Look-ups in named tables: a row name and a column name give one cell, copied from the table.

Kotuzok:
|  | Vemed | Rar | Lilufiz | Rumubin |
|---|---|---|---|---|
| Gof | 125 | 131 | 99 | 96 |
| Reg | 61 | 144 | 149 | 104 |
| Malesid | 91 | 153 | 142 | 98 |
| Defaze | 174 | 144 | 130 | 161 |
| Kol | 133 | 83 | 89 | 73 |
| Rari | 178 | 81 | 123 | 247 |
| Sebe | 114 | 112 | 96 | 137 |
| Berudi | 108 | 166 | 150 | 89 |
| Los | 185 | 207 | 103 | 85 |
| Dasu | 100 | 129 | 99 | 81 |
| Fisata | 158 | 81 | 142 | 246 |
| Fak | 97 | 136 | 180 | 105 |

Vemed of Los = 185
Vemed of Berudi = 108
Rar of Berudi = 166
Lilufiz of Berudi = 150
Rumubin of Rari = 247
Lilufiz of Malesid = 142
Vemed of Dasu = 100
Lilufiz of Fisata = 142
Rumubin of Kol = 73
Lilufiz of Gof = 99

Lefite:
,Koma,Legoreb,Vib,Gobis,Kog
Zogod,-1.8,-2.1,3.9,7.1,-5.4
Gozako,-2.4,-0.1,-56.8,-27.9,0.7
Vufiboz,-0.8,-0.1,4.1,-2.5,-3.9
Zer,-0.3,-1.2,11.1,-12.0,-0.1
Kosi,-1.3,-0.1,-3.8,-16.5,0.8
Fizunas,0.8,-0.8,6.3,-31.6,-3.0
Femuge,0.0,-0.1,3.6,-12.6,-4.2
Zepi,2.5,3.6,-10.8,-39.8,-0.4
Ler,-2.2,1.2,-3.5,-22.1,-9.6
Gunifo,-0.6,0.3,56.9,-30.2,-1.6
Vok,-0.5,1.4,2.6,14.3,10.5
Pif,0.5,-1.0,-9.8,-24.7,-49.1
Natat,-2.5,2.7,1.9,-25.1,62.9

Pif, Vib -> -9.8
Pif, Koma -> 0.5
Natat, Kog -> 62.9
Femuge, Gobis -> -12.6
Ler, Legoreb -> 1.2
Kosi, Kog -> 0.8
Femuge, Legoreb -> -0.1
Vok, Legoreb -> 1.4
Vok, Koma -> -0.5
Zogod, Koma -> -1.8
Gozako, Gobis -> -27.9
Femuge, Vib -> 3.6
Ler, Koma -> -2.2
Vufiboz, Legoreb -> -0.1
Kosi, Vib -> -3.8
Which row has the largest Koma? Zepi

Table Zusaz
,Runevab,Nudivi,Mup,Niz,Volunav,Gupi
Buse,0.5,0.6,0.6,0.5,0.6,0.6
Zodabot,0.5,0.4,0.6,0.5,0.5,0.6
Nuv,0.5,0.6,0.7,0.9,0.7,0.9
Lifip,0.5,0.5,0.8,0.5,0.5,0.6
Bav,0.4,0.8,0.4,0.9,0.7,0.7
Tuto,0.6,0.6,0.4,0.5,0.6,0.5
Sos,0.5,0.5,0.5,0.6,0.5,0.6
Tevis,0.5,0.7,0.2,0.4,0.5,0.5
Kifa,0.5,0.7,0.6,0.7,0.7,0.8
Zomop,0.7,0.8,0.6,0.6,0.7,0.5

Tevis, Runevab => 0.5
Sos, Nudivi => 0.5
Lifip, Gupi => 0.6
Bav, Runevab => 0.4
Sos, Volunav => 0.5
Tevis, Mup => 0.2
Kifa, Niz => 0.7
Lifip, Niz => 0.5
Sos, Gupi => 0.6
Zomop, Runevab => 0.7
Which row has the largest Gupi? Nuv

Telefu
            Mir  Supil   Mugad  Rakirum  Pavipi  Taripat     Lal  Kikaraz
Nul      -10876  -9633   23735       30  -19421    -4884   13713    75191
Geneg     -4253     30  -34235     -125    8848     9897  -36045    75191
Zogosom      30  -1267      30   -21285   -5399     1306  -20055    75191
Lano         30     30   -3795       30   -6876   -50180      30    75191
Fezuka    -2687     30   31860    47952   50492       30    3636    75191
Pum      -13681  -5026   22661    -8613  -13041   -11905      30    75191
Neri      20718  28775   27215     3571   12877       30      30    75191

Rakirum of Fezuka: 47952
Lal of Nul: 13713
Pavipi of Pum: -13041
Pavipi of Fezuka: 50492
Mugad of Fezuka: 31860
Supil of Pum: -5026
Rakirum of Lano: 30
Mir of Lano: 30

Ruzirad.tsv
	Vigi	Fop
Tadokap	224	217
Fute	194	146
Vugepez	39	169
Dalup	18	158

What is the Fop of Tadokap in Ruzirad? 217
What is the Vigi of Dalup in Ruzirad? 18
What is the Vigi of Vugepez in Ruzirad? 39
What is the Fop of Fute in Ruzirad? 146
What is the Vigi of Fute in Ruzirad? 194
What is the Fop of Vugepez in Ruzirad? 169
What is the Fop of Dalup in Ruzirad? 158
What is the Vigi of Tadokap in Ruzirad? 224
Which row has the largest Vigi? Tadokap

Table Pubiki
,Nir,Tagur,Kizan,Kazatov,Tifi
Rafinu,2.084,34.913,59.455,-45.641,38.258
Didekaz,79.155,7.973,-5.185,21.867,35.319
Tol,-61.535,-23.090,4.660,-6.798,39.077

Tagur of Didekaz: 7.973
Kizan of Didekaz: -5.185
Tifi of Tol: 39.077
Nir of Tol: -61.535
Nir of Didekaz: 79.155
Tifi of Rafinu: 38.258
Tifi of Didekaz: 35.319
Nir of Rafinu: 2.084
Kazatov of Rafinu: -45.641
Kizan of Tol: 4.660
Tagur of Rafinu: 34.913
Kazatov of Tol: -6.798
Kazatov of Didekaz: 21.867
Kizan of Rafinu: 59.455
Tagur of Tol: -23.090

